[[-69 -68  60  24]
 [ 67 -64  59 -33]
 [ 42 -13 -63 -25]
 [ 53 -47 -46  21]
 [-33 -52  49 -59]]
|
[[-33  53  42  67 -69]
 [-52 -47 -13 -64 -68]
 [ 49 -46 -63  59  60]
 [-59  21 -25 -33  24]]

[[-14  58 -14  25]
 [ 27 -28  13  -9]
 [ 15   6 -14 -17]
 [  9 -30  20  32]
 [-35  17  -9 -38]]
|
[[-35   9  15  27 -14]
 [ 17 -30   6 -28  58]
 [ -9  20 -14  13 -14]
 [-38  32 -17  -9  25]]

[[  6  48  24  56 -17  18  14]
 [ 26  15  -6  23  33  10  -9]
 [-22  -8 -38   5  35 -20  -3]]
|
[[-22  26   6]
 [ -8  15  48]
 [-38  -6  24]
 [  5  23  56]
 [ 35  33 -17]
 [-20  10  18]
 [ -3  -9  14]]

[[70 36 72]
 [ 2 -2 35]]
|
[[ 2 70]
 [-2 36]
 [35 72]]

[[ 17 -18   3 -14 -56 -21 -27  53 -50  25]
 [ 23  69  33  -7 -17 -20  -8  -6  -6  28]
 [ 12   1  52  32  16  39  44  37   7  63]
 [-24 -13 -16  19  25  14  31 -46  21 -13]
 [ 10  30  28 -14 -50 -33 -22   0 -38  32]]
|
[[ 10 -24  12  23  17]
 [ 30 -13   1  69 -18]
 [ 28 -16  52  33   3]
 [-14  19  32  -7 -14]
 [-50  25  16 -17 -56]
 [-33  14  39 -20 -21]
 [-22  31  44  -8 -27]
 [  0 -46  37  -6  53]
 [-38  21   7  -6 -50]
 [ 32 -13  63  28  25]]

[[ 40 -63  54  20 -15 -23 -23  14  21  39]
 [ 16 -31  28  42   1  -9  62  -5  -3 -67]
 [ 30  29 -32  38  -3 -42  16  59 -50   4]
 [ 43   7  15  19  22 -58  24  67 -23 -19]]
|
[[ 43  30  16  40]
 [  7  29 -31 -63]
 [ 15 -32  28  54]
 [ 19  38  42  20]
 [ 22  -3   1 -15]
 [-58 -42  -9 -23]
 [ 24  16  62 -23]
 [ 67  59  -5  14]
 [-23 -50  -3  21]
 [-19   4 -67  39]]

[[-34  -3 -23 -22 -23 -18 -39 -22 -35]
 [ 25  10  37  25  24  25  12  29  19]
 [ 53   9  61  34  38  42  52  45  52]
 [ 23   8  23  13  27  15  42  15  36]
 [ 56   8  55  40  35  39  41  49  43]
 [ -6   9   3   2  10   2   1  -3   0]
 [-36  -1 -33 -19 -15 -23 -30 -30 -27]
 [ 33   5  35  33  26  25  19  33  26]
 [ 18   5  23  11  10  15   9  20  10]]
|
[[ 18  33 -36  -6  56  23  53  25 -34]
 [  5   5  -1   9   8   8   9  10  -3]
 [ 23  35 -33   3  55  23  61  37 -23]
 [ 11  33 -19   2  40  13  34  25 -22]
 [ 10  26 -15  10  35  27  38  24 -23]
 [ 15  25 -23   2  39  15  42  25 -18]
 [  9  19 -30   1  41  42  52  12 -39]
 [ 20  33 -30  -3  49  15  45  29 -22]
 [ 10  26 -27   0  43  36  52  19 -35]]

[[-64  67 -72  65 -63 -62  65  70 -45 -76 -63]
 [ 15 -53  18 -67  15  13 -65 -32  13  14  13]
 [ -5 -63  15 -63  20  -4 -64 -54  17 -16  23]
 [-62  78 -53  70 -42 -60  68  63 -38 -74 -47]]
|
[[-62  -5  15 -64]
 [ 78 -63 -53  67]
 [-53  15  18 -72]
 [ 70 -63 -67  65]
 [-42  20  15 -63]
 [-60  -4  13 -62]
 [ 68 -64 -65  65]
 [ 63 -54 -32  70]
 [-38  17  13 -45]
 [-74 -16  14 -76]
 [-47  23  13 -63]]
---
[[-49  25 -43 -52]
 [-34 -16  17 -78]
 [-61  50 -41 -14]
 [ 24  28   1  76]]
|
[[-49  25]
 [-34 -16]]

[[ 12  18  22]
 [ 23  28  20]
 [-76 -60  59]
 [ 33  73  30]
 [-17   8  15]]
|
[[12 18]
 [23 28]]

[[  0  27]
 [ 10   5]
 [  0  20]
 [ 27 -64]
 [-13 -17]]
|
[[ 0 27]
 [10  5]]

[[ 22 -31  46 -51   3]
 [-38  73  77 -65  21]]
|
[[ 22 -31]
 [-38  73]]

[[-18 -64  33]
 [ 24  78 -26]]
|
[[-18 -64]
 [ 24  78]]

[[ 18  48  22  25]
 [ 42 -63  36  -2]
 [ -9  69   6  55]
 [ -1  27  10  48]]
|
[[ 18  48]
 [ 42 -63]]

[[ 44 -40 -20  48 -35]
 [ 51 -30   3  59 -28]
 [-15  40  48  -9  30]]
|
[[ 44 -40]
 [ 51 -30]]

[[ -5  33 -75  23   2]
 [ 23   4   7  15 -20]
 [ -4  -7 -53  17  12]]
|
[[-5 33]
 [23  4]]

[[-31  56 -54 -10]
 [-67  42 -48 -17]
 [-42 -58  49 -11]]
|
[[-31  56]
 [-67  42]]
---
[[30 15  0  0]
 [45 30  0  0]
 [16 15 15 15]
 [60  0 44  0]]
|
[[45 30  0]
 [16 15 15]]

[[ 20 -53  53  19]
 [ 17   7  11  17]
 [ 20  17  -6 -70]
 [-30  26 -29  22]]
|
[[17  7 11]
 [20 17 -6]]

[[-12  32 -10]
 [-44 -67 -68]
 [  0   8   2]
 [-42 -41 -23]]
|
[[-44 -67 -68]
 [  0   8   2]]

[[ -9  44  54]
 [ -1 -65  29]
 [-40   7  60]
 [-19  22  60]]
|
[[ -1 -65  29]
 [-40   7  60]]

[[  2 -51  -2  23]
 [  7  -1  11 -62]
 [-10   8 -12  72]
 [-36 -62  23  68]
 [  4  12 -20 -25]]
|
[[  7  -1  11]
 [-10   8 -12]]

[[ 58  16 -29]
 [ 34  65 -23]
 [-16   7  23]]
|
[[ 34  65 -23]
 [-16   7  23]]
---
[[ 13  37 -17  -5 -42 -31  39  23  46  25]
 [-42   4 -10  -5  65  66 -40 -53 -14  22]
 [-46  64 -52  62  20  55 -59   7   2  63]
 [-26  33 -63  63   7  17 -28  37  12  73]
 [-54  10 -20  43  33   6 -43 -11 -26  37]
 [  0 -10 -20  38  13  16   9  53  19  13]
 [ 17   3 -19  18 -11  37 -15 -21   6  -9]]
|
[[ 17   3 -19  18 -11  37 -15 -21   6  -9]
 [  0 -10 -20  38  13  16   9  53  19  13]
 [-54  10 -20  43  33   6 -43 -11 -26  37]
 [-26  33 -63  63   7  17 -28  37  12  73]
 [-46  64 -52  62  20  55 -59   7   2  63]
 [-42   4 -10  -5  65  66 -40 -53 -14  22]
 [ 13  37 -17  -5 -42 -31  39  23  46  25]]

[[-48  76 -37 -34  16 -74  -5  35 -28 -49  -2]
 [-33  22 -32  24 -19 -47 -15  16 -24 -48   7]]
|
[[-33  22 -32  24 -19 -47 -15  16 -24 -48   7]
 [-48  76 -37 -34  16 -74  -5  35 -28 -49  -2]]

[[-18 -33]
 [ 17 -35]
 [-19   8]
 [-22  39]
 [-14 -15]
 [ 31  72]
 [-16  -9]
 [-15   7]
 [ 17 -69]]
|
[[ 17 -69]
 [-15   7]
 [-16  -9]
 [ 31  72]
 [-14 -15]
 [-22  39]
 [-19   8]
 [ 17 -35]
 [-18 -33]]

[[-10 -35 -32  20  39 -53]
 [-30 -23 -57  29  58 -24]
 [ -9 -28 -22   1  22 -17]
 [ 31  22  27   8  -4  -6]
 [ 21 -18   5  11  22 -44]
 [ 24  -4   0  20  46 -37]]
|
[[ 24  -4   0  20  46 -37]
 [ 21 -18   5  11  22 -44]
 [ 31  22  27   8  -4  -6]
 [ -9 -28 -22   1  22 -17]
 [-30 -23 -57  29  58 -24]
 [-10 -35 -32  20  39 -53]]

[[ -6  20 -16  -9   2  31 -52 -13 -15]
 [ 16 -28 -35 -35 -32  10  57 -41 -15]]
|
[[ 16 -28 -35 -35 -32  10  57 -41 -15]
 [ -6  20 -16  -9   2  31 -52 -13 -15]]

[[ 43  -3  27]
 [ 19 -11 -36]
 [-20  13  64]
 [  5 -14  17]
 [-25  -5  27]
 [ -6  -4  -3]
 [-22   2 -15]
 [ 26 -13   9]
 [  2  -7 -25]
 [ 38 -11 -67]]
|
[[ 38 -11 -67]
 [  2  -7 -25]
 [ 26 -13   9]
 [-22   2 -15]
 [ -6  -4  -3]
 [-25  -5  27]
 [  5 -14  17]
 [-20  13  64]
 [ 19 -11 -36]
 [ 43  -3  27]]

[[ 20  42   6   4 -21  -2  -5  15 -42   7]
 [-19  -2  45  20  62 -67  -2  24  69   4]
 [-19  22  40  19  64 -71   3  23  67  -5]
 [ 21  13 -63 -30 -71  70  -4 -46 -66   5]
 [ 20  -8 -68 -21 -69  58  17 -52 -66   4]
 [ 20   1 -63 -19 -72  56  29 -50 -73   4]
 [ 12   3  20   2  10  12 -11  12 -16  18]]
|
[[ 12   3  20   2  10  12 -11  12 -16  18]
 [ 20   1 -63 -19 -72  56  29 -50 -73   4]
 [ 20  -8 -68 -21 -69  58  17 -52 -66   4]
 [ 21  13 -63 -30 -71  70  -4 -46 -66   5]
 [-19  22  40  19  64 -71   3  23  67  -5]
 [-19  -2  45  20  62 -67  -2  24  69   4]
 [ 20  42   6   4 -21  -2  -5  15 -42   7]]

[[ 41  63]
 [ 42  51]
 [-24 -50]
 [-43 -59]]
|
[[-43 -59]
 [-24 -50]
 [ 42  51]
 [ 41  63]]
